In each game, the first row plays the second. By how much does the first row win? 15 means about a draw, 30 a big win and 0 a big loss. Wins can go round in a circle. Each row has two weighted sums of its numbers, A and B, taken from their middle values. A row wins by its A times the other's B, less its B times the other's A.
[-10  20  32  11 -30 -30   2  19 -25 -10  25   1 -21]
[ 24 -33 -11 -20  28 -18   4  31   8  -2 -26   0  34] -> 14
[-20  11  28 -11   8  14 -32 -15  24  26 -29 -28  47]
[ 20 -27  -8  17  25 -28 -17 -22  30  39   8   0 -11] -> 17
[ 28 -26  -1  -6  15  22 -19 -22  45  -3  22 -15 -32]
[-20  24  11   2 -37 -10  12  24  -8 -21  24   7 -36] -> 10
[-17  32  -4 -15 -22  -9  20  24 -19 -28   4  23 -17]
[ 44 -13   6  19  27  -5 -33 -34   3  16 -17  -7  31] -> 13
[ 44  -1  31  12  -4 -11 -27 -26  16  34 -21  -9 -15]
[-20  32  -6 -10 -24 -10  18  31 -10 -24   3  14 -24] -> 14
[-28  23  21 -10 -28   1  14  19 -20 -31  27   8 -26]
[ -6 -16 -21  15   1 -10  25  18   4  -2 -41  31   6] -> 15
[-24  33  -8 -19 -11 -16  22  23 -13 -21  19   6 -21]
[  8 -26 -30 -35  -8  14   1  32 -13   1  -9  25  42] -> 12
[ 41 -13   7  -7  21 -24  -9 -16  23  45   1 -24 -32]
[-28  10  33 -29 -36  26   3  -6  -6  47   5 -25  -5] -> 21
[-37   1  37 -42   1  28  10   9 -25 -17  14  21 -23]
[-37 -12  -5  21  -3  -6 -32   2  43   9   1  -6  51] -> 14
[-19  20   1  -7 -34 -16   8  32  -1 -24  24  13 -22]
[-32  34   3 -19 -15 -10   9  23 -17 -22  29   5 -15] -> 14
[-27 -20  11 -24   6   2  -8  49 -13  38  -9 -10   5]
[ -3  41   5   8  23 -20 -17 -18 -19 -16 -20  32  12] -> 7
[ 21  -6 -12  -5   2  42  -2 -33  12  30 -21 -37  20]
[-14  30 -15   1 -21 -18  24  17  -1 -26  -1  25 -25] -> 12
[ 30  -3  31 -12  -9  24   7   2  21 -43 -33 -29  18]
[ 32 -19 -21  21  29  -3 -19 -22  26  32 -29 -14  19] -> 17
[ -3 -16  34  25  -6   2 -17 -44  35   6 -10  23  -5]
[-30  21  19 -20 -16  -6  11  19 -20 -24  41  -9 -11] -> 5
[-23   9  44 -21 -28  24  -7  -1 -21 -25  38  -9   3]
[ -2  21   8  31  32 -49 -10 -19   8   6  -6  -7   6] -> 19
[-20  -3  35 -26  24  27  -9 -30 -28 -26  19  32   1]
[ -1  29 -29  -6 -32  -9  24   7 -23   5 -17  -1  45] -> 7
[ 21 -28  -1  18 -26 -20  -2  14  17  44 -23   6  -8]
[ 22 -31 -23  19  -2 -21  17  -1  28   6 -21  26  -7] -> 15
[  6  28 -36  -6   4  -9  21  25  -4  -3 -36   7 -12]
[  4  -8 -25  26 -10 -22  19  20  23  -5 -26  24 -23] -> 12
[  6  13  17 -42 -15  -7  -8  13 -10 -26  17 -23  69]
[-14   7   7  11 -17  57  -8  -2 -23  -9  16 -35  -7] -> 16
[ 16 -31  -6  40  11  35 -13  -3 -10  12 -31 -19  18]
[-18  20  31 -39  16  -4   7  13 -54  -9  26 -14  11] -> 26
[ 26 -11 -44  33   4 -17 -20   0  10 -11  17 -14  46]
[ -4   0 -27  24 -15 -16  20  30  10 -10 -24  25 -21] -> 18
[-56  22  28 -25 -11   2 -13  22 -11  -7  21  -8  25]
[ 10   4 -27 -10   9  27 -26 -27   9  25  30  12 -42] -> 22
[ 17  -2 -19   3 -12 -25  18  28  13  12 -37  16 -13]
[-22  34  32 -44  -2   6  -6   7 -35 -27  11   7  28] -> 17
[-20  39  15 -16 -23  -8   3  18 -24 -26  27   2 -14]
[ 48  -5 -24   7  21   8  -4 -31  38   8 -23 -27   1] -> 15
[-15  31  21 -11  -1  -2  -3  22 -26 -29  34 -20 -26]
[ 18   4 -40   5   4 -19  28   8  10  15 -35  13 -14] -> 16
[-29  16 -17  20 -36   6  10  22  15  11 -18  17 -37]
[ 41  -3 -28   7  40  15 -20 -26   9  20 -26 -27  23] -> 11
[ -9  27  17 -18 -26   5  18  26 -27 -37  20 -14 -11]
[  3 -48 -10  34  -2  19  11  -6  24  20 -16  -9  -8] -> 15
[ 33   2 -48  22  -5  19 -25 -30   8   4  -2   5  32]
[ 17 -17  -9  -7  28  28  26 -41 -31  27  -8  -8  -4] -> 18
[ 18  10 -16 -41  -5  33  -8 -22 -28  26  10 -23  49]
[  0  18  47 -13  23  23  -9 -30 -49   8 -16 -16  22] -> 17
[-19  27   4  -9 -15 -21  20  16  -5 -28  13  25 -34]
[-29  14   5  -8 -27  -6   0 -22  -6  -2  54   6  10] -> 20
[-19  20  32 -27  -9  -6  34  14 -17 -40   2 -14  12]
[ 33 -19   5  19  24   4 -40 -10  33   5 -21 -23  24] -> 13
[-42   9  14  -5 -25   5   9  10 -22  -4  47  -2 -19]
[ 13 -22 -16  26   2  -2 -23  -7  39   1  23  16 -46] -> 21
[  2   6  17 -44  16 -13   4 -24 -36  -8  26  41  12]
[-19  24   7   1 -30 -14  13  20  -9 -21  29  10 -38] -> 12
[ -8  26  22 -49  38 -16  16  -6  -2  15 -26   9 -25]
[-33  19  24 -15 -29   2  20  21 -33 -17  27 -12   0] -> 19
[ -5  21   7 -39  37  -6  -8 -19 -41  23  13 -24  50]
[-27  27  -6   4 -34 -20  17  10   1 -24  10  30  -9] -> 21
[ 12  -8 -41  14   5 -26  25  16  22   9 -26   5  -5]
[-18  21   5 -37 -19 -10  11  23 -30 -13  38   1   4] -> 21
[-20  24  15   1 -35 -19  10  17 -15 -23  28  16 -23]
[-47  13   7 -14 -16   1  23  10 -15 -28  37   0   6] -> 15
[-28  26  17  -2 -34  -4  15  17 -12 -29  23  10 -28]
[-41   9  16  -8 -36   4  24  11 -10 -31  18  23  -2] -> 18
[ 39 -16   8 -16  57  16 -32  -7  11  14 -16 -19 -20]
[ -3 -22  20 -17  44  24   5 -42  27   0 -16 -25  25] -> 4
[-12  22  33 -30 -25   1  -3   9 -15 -21  45 -15 -11]
[ 21  -8 -38  28  -2 -21  10  11  22  16 -33  13 -12] -> 12
[  2 -16 -29  32  -5 -18  23  -4  28   2 -28  24  -1]
[-58  14  29  15  -6  -4  -5  20 -28 -24   7  12  20] -> 16
[-20  31  21 -19 -33 -12   1  17 -20  -8  31 -25  21]
[ 25  -1  11 -49 -15  39  15 -12 -13 -25  -9  25  -6] -> 24
[  7 -11 -35  10   3  -9  16  14  15  12 -46  25   6]
[ 45  -5 -19   1   9 -23 -24 -25  33   3  11  23 -13] -> 13
[-26  25  26 -17 -26   4  10  18 -26 -28  30   2 -22]
[-10 -25   0 -47  59  28   1  -4  21  -9  -6 -21  24] -> 14
[ 17 -26 -46   5 -27  28  19  -8   8 -10  16  -2  26]
[ 19 -26 -15 -17  10  11   3 -24  58  19 -12 -29  21] -> 11
[ 36 -17 -27 -32 -24  25   5  -9 -22   1  28  25  -1]
[ 48 -25  21   9   5   5 -40  -6 -27  22   9   1  -6] -> 26
[-11 -18 -10  -6  -7  10  14  18  15  52 -40 -15   3]
[ 11   5 -24   8  -7 -22  12  33   6  14 -41  10  -7] -> 6
[-21  -9  53   9  40  21 -35 -14  -9   9 -21 -13  13]
[ 42  -7   7  18 -18   3 -13  -5  -9  50 -34 -22   1] -> 18
[-25  20  39 -16 -26  19  -5  -2 -19 -27  40 -16   0]
[ -2  -5 -29  23  -9 -20  27  20  13   4 -30  20 -16] -> 13
[-23   5 -10  15  46   1 -25  16  39 -29  -9  10 -31]
[-35   0  48 -33  -7  -4  24  13   6   2  10 -40   7] -> 21
[ -1  22 -19   4 -28 -20  21  25   3 -11  -7  24 -33]
[  9 -24  -6  27  10  16 -26 -34 -11  13 -10  42  17] -> 18
[  9 -20 -30  28  -9 -16  22  -7  29  22 -28  14  -5]
[ 32 -20  28 -12  21  22 -24   2 -32  31   6 -44   1] -> 17
[-29  14  11 -22 -27  -7   5  43  -2 -11  26 -14 -13]
[ 40 -21 -27 -13  23  -6  -7 -19  44  11  -9  21 -24] -> 17
[  7  -8  -4  27  21  15 -22   7  40  11 -20 -11 -60]
[-12 -11  14  17  36   9  -9 -58  12   3   4 -15  37] -> 8
[ 11 -16 -30  15  13  10  27  -3  46 -16 -12 -14 -37]
[ 13 -25  -1 -29  44  17 -13   4  -1  31  17 -51   5] -> 17
[-20  25 -14   0 -31  -3  26  28 -25 -23  16  -3  -6]
[-24 -10 -39   2   9  27 -16 -27  -1  39  12  -5  47] -> 21
[ 55   5   7 -34  -5  28   2  -6 -31  -2  18 -26 -28]
[ 35 -19 -11  -1  21 -32 -11  -8  52   8  -6   5 -13] -> 15
[  9 -29 -28  26  -6  -4  -7  -9  45  20 -14  26 -14]
[ -7  43  -7 -27  24  21  12 -25 -32 -17  12 -21   6] -> 13
[ 36 -20 -14  14  24  -6 -15 -36   8  40 -20  16   0]
[ 29 -16 -29  26   7 -18  12  -6  25  13 -38  15  -5] -> 18
[ 34 -20  -7  -6  35  18 -20   4  15  10 -30  22 -46]
[-26  28  -7   0 -23 -23  14  14  -6 -24  12  34 -14] -> 16
[-18  -9  57 -30  -9 -11  11 -20  28  -2  18 -29  23]
[-24  14  28 -14 -51   6  14   2 -14 -10  27  19 -24] -> 14
[ 17 -18 -11  21  -4  -5   0 -20   9  12 -40  45  15]
[-18  13  62   2 -26  11 -21  -8 -29 -22  21  -1  14] -> 12
[-19  22   3 -16 -29 -11  13  26 -14 -33  20  26 -13]
[ 18  -7 -29  21 -13 -26  13  14  29  13 -26  18 -24] -> 14
[ 20 -24  -4 -32   0   9   0 -23   2 -15  53   6   6]
[-22   1  43  -5  23  -6  17 -18 -62  24   5  -5   8] -> 22
[-16  24 -12  16 -25 -22  24  17   2 -25   3  19 -25]
[-11 -12 -18  12  39 -26  40   0  -6   7   1 -31   8] -> 12
[-21  23  11 -30 -19  16   9  19 -38 -17  33   2 -20]
[ 34 -17   6  27 -30 -13 -15 -25  23  29  17   1 -24] -> 21
[-27  26  -3 -21 -14  -7  26  27 -16 -26  10  16 -21]
[ 17 -29 -20  31   1 -15  21  -6  28   3 -30  17  -4] -> 15
[  0  28  15 -45  25  34 -34  -2 -23 -15   5  11  -7]
[ 23 -21 -30  -1  59  13 -15 -35  23   5  -7  -6  16] -> 13
[-18  30  20 -20 -11   2  15  27 -38 -23  19 -10 -24]
[ -9  17  -5  -7 -23 -20  12 -12  24  22  -1  37 -46] -> 25
[-31   0 -45 -43  22   2  11 -10  11  15   5  28  36]
[ 12 -15 -43  13   2   0 -24 -18  44  39  -6   4  13] -> 19
[ 12  -9  48  -3 -17   2 -39  -5  31   3 -22  -9  37]
[ 42   4  39  -2 -26  10 -41   1   7 -24  -6  -9  19] -> 19
[  1   6  15 -41  23 -23 -25  27 -32  -7  21   3  37]
[ 21   5 -45  14   3 -34  -6  23  23  -7  -8  18  -3] -> 16
[  8 -35  -8  38  11   2  -7 -27  35 -18 -12  11  31]
[-16   7 -22  29 -26 -24  19  18  16 -10 -10  27 -19] -> 11
[-40   9  33  -7 -22   9  -2   8 -27 -30  39  -1  16]
[-44  17  22 -24 -11   2 -10   2 -11 -26  39  25   4] -> 12
[  9 -30   0  17 -26  27  14 -12  31  12 -22  15 -34]
[-28  37  10 -15 -19  -2   3  27 -19 -29  20   2 -14] -> 7
[ 51  -8 -14 -18 -11  22 -36  20 -29   7   4   0  15]
[-39 -13 -18  14  34 -10 -11  -9  -5  44  25  17 -25] -> 16
[  8  -4  40  52 -22 -13   3  -3 -18 -16 -25  17 -11]
[-32  29   6 -11 -28  -5  16  30 -16 -24  16   4 -15] -> 15
[-24  33   1 -13 -24  -7  14  28 -17 -25  11  16 -24]
[  1  -3  36 -11 -23   9 -12 -28 -29  15  33 -25  47] -> 22
[-26  24  15  -2 -33  -6  13  22 -11 -29  22  13 -30]
[ 44   5 -37  20   4  -8  16  -9  21  12 -15 -14 -44] -> 13
[-10  30  -5   0 -34  15 -11  18 -41  14  23 -31  14]
[  7 -21  -6  39   4   3 -38 -19  23   7 -16   3  48] -> 17
[ 30 -14  17  21  20  15 -36 -32  17  16 -29  -8  16]
[ 12  -6   3  25  56 -23 -22 -15  21   5 -30  14 -15] -> 27
[-11  29  -9 -15 -15  -7  21  25 -25 -31  27  -6 -13]
[ 45   6 -36   3  21  11  17  -9 -23  -5 -39   7   3] -> 7
[ 23 -15  -4  49 -17  22  -5 -37  12 -24  -9  11   8]
[-18  -1  -9 -60  24 -13  16   5 -30  27   8  10  41] -> 10
[-41  13  41 -27 -16   4  11  21 -12 -36  18   4  -4]
[ 65  -1  -4  -8 -19 -16   1 -12  11  17 -31   6   3] -> 16
[ -5 -20  38 -43  14  16  -4  19  44 -16  -1 -15 -32]
[ 33  21  27   4  36  -3 -38 -16 -35  -6 -15   8   0] -> 14
[-11 -22  30 -18  31  23 -11  -6   4  37 -36 -31  32]
[-26  30   3 -35 -10  26  14  -4 -45 -16  18   4  18] -> 17
[ 17 -21  29  50 -32   2 -14  -6   8  -6 -28   1  24]
[-18  16  17 -31  -1  12  -4  10 -37 -26  40 -25  34] -> 17
[ 33 -31  -2  20  -7  20   7 -22  16 -19 -33   4  35]
[ 23 -21 -37  20  -5 -24  10  -4  20  29   3  20 -29] -> 13
[  2 -11 -37  45   4 -16 -17   6  46   3 -16  -1  10]
[ -7 -13  -5  -4 -22  -3   1  12 -22   7  53 -31  30] -> 16
[  9 -23 -36  36   5   4 -17   8  45 -21  15 -14  -2]
[ 20 -25 -17  38  -5   2 -29 -10  15  49  -3 -13  -1] -> 14
[  5 -13 -29 -22  50  13 -38   5  38   9 -10   8   3]
[-15  19  -3 -13 -29  -7  20  22 -11 -25  27  17 -34] -> 18
[  0   2 -48   2  -5 -12  31  16 -32   8  -2  25   1]
[-29  27 -16 -13 -18 -10  22  35 -17 -12  14   2 -13] -> 20
[  4 -21  -2 -37  37  11 -30  19   5  47   8 -12 -23]
[-37 -28   6  27  15  -7  12 -16  37   8 -28  10  24] -> 15
[ 37   3   3 -40 -20  13 -19 -16  21   3  16 -38  46]
[-15  23  -6  -5 -40  -7  14  33 -15 -19  13  18 -22] -> 11
[ 40  -4 -10  37  -5 -13 -25 -39   3  15  -3  12  18]
[  1  12 -16 -15 -31  20 -12  18 -17  17 -27 -10  66] -> 11
[-24 -25  10  -1  29  26  10 -19 -37  10   3 -27  59]
[ 38 -24 -10  38   4  -6   2 -21  26   6  -5 -42  16] -> 15
[-29  33   1  -4 -27  -8   8  15 -26 -26  23  21  -6]
[ 46 -21  -1   4  12  37   5 -30  -8  10  -3 -12 -40] -> 19
[-22 -32  11 -21 -10  22  23  -7 -19 -23  30   9  33]
[-27  35  13 -21 -26   4   2  19 -12 -20  31 -27   5] -> 4
[-23 -22 -31  12  -9 -20  16  34  12   2  -8  18  21]
[ 31 -38 -21  17   9  -8  32 -14   8   4   8 -22   2] -> 12
[ -3  18  22 -22 -18  22 -21   6 -50  48   3  -6  -9]
[-23  36  12 -20 -30  -3  10  14 -18 -21  30  -1 -18] -> 18
[-30  34   7 -13 -22  -6  15  29 -15 -22  16   0 -23]
[ 26 -39  13   2  24  -6 -11 -17   6  44 -25  19  -7] -> 13
[ 31  -7  20   8  -5  -1 -42 -32  27   6  23   4 -16]
[ -6  25 -35   9 -10  24 -32 -24 -16   8  27   6  23] -> 7
[ -7 -11 -17  -8  49  28 -30   5  11  30  -8 -44  17]
[ 18 -16 -35  25   8 -15  12  -9   0  23 -31  36  -6] -> 9
[-26  26 -23 -11  26  18 -19  -9 -29  36  31 -19 -12]
[ -1 -37  -6 -23  27  17  -7 -26 -11  52  13  -5  27] -> 18
[-42  -1   2 -28   2  33 -28   8 -21   1  34  14  16]
[-31  -3  15  16  -5  13 -15 -17  28 -39  42   5 -12] -> 23
[-12 -36 -13  -7   6  -7   9  37 -29  24  -4  22  14]
[ -7  19  -3   3 -29 -27  20  17   6 -11   1  30 -38] -> 19
[ 17 -13 -37  22   9 -18  16   3  13  18 -40  19   1]
[  8  -1   7 -27  14 -14 -19  28  19  42 -36 -23  21] -> 22
[  0  16 -21  23 -22 -18  15  26  16 -27 -14  19 -28]
[-22  38   7  -8 -25  10  -2   7  -9 -26  33   0 -34] -> 17
[ 13 -10 -38  22  -2 -22  11  14  23   6 -36  21   6]
[ 26  -3  -8  -8 -23  20  -4   9  34  24 -28 -49  16] -> 19
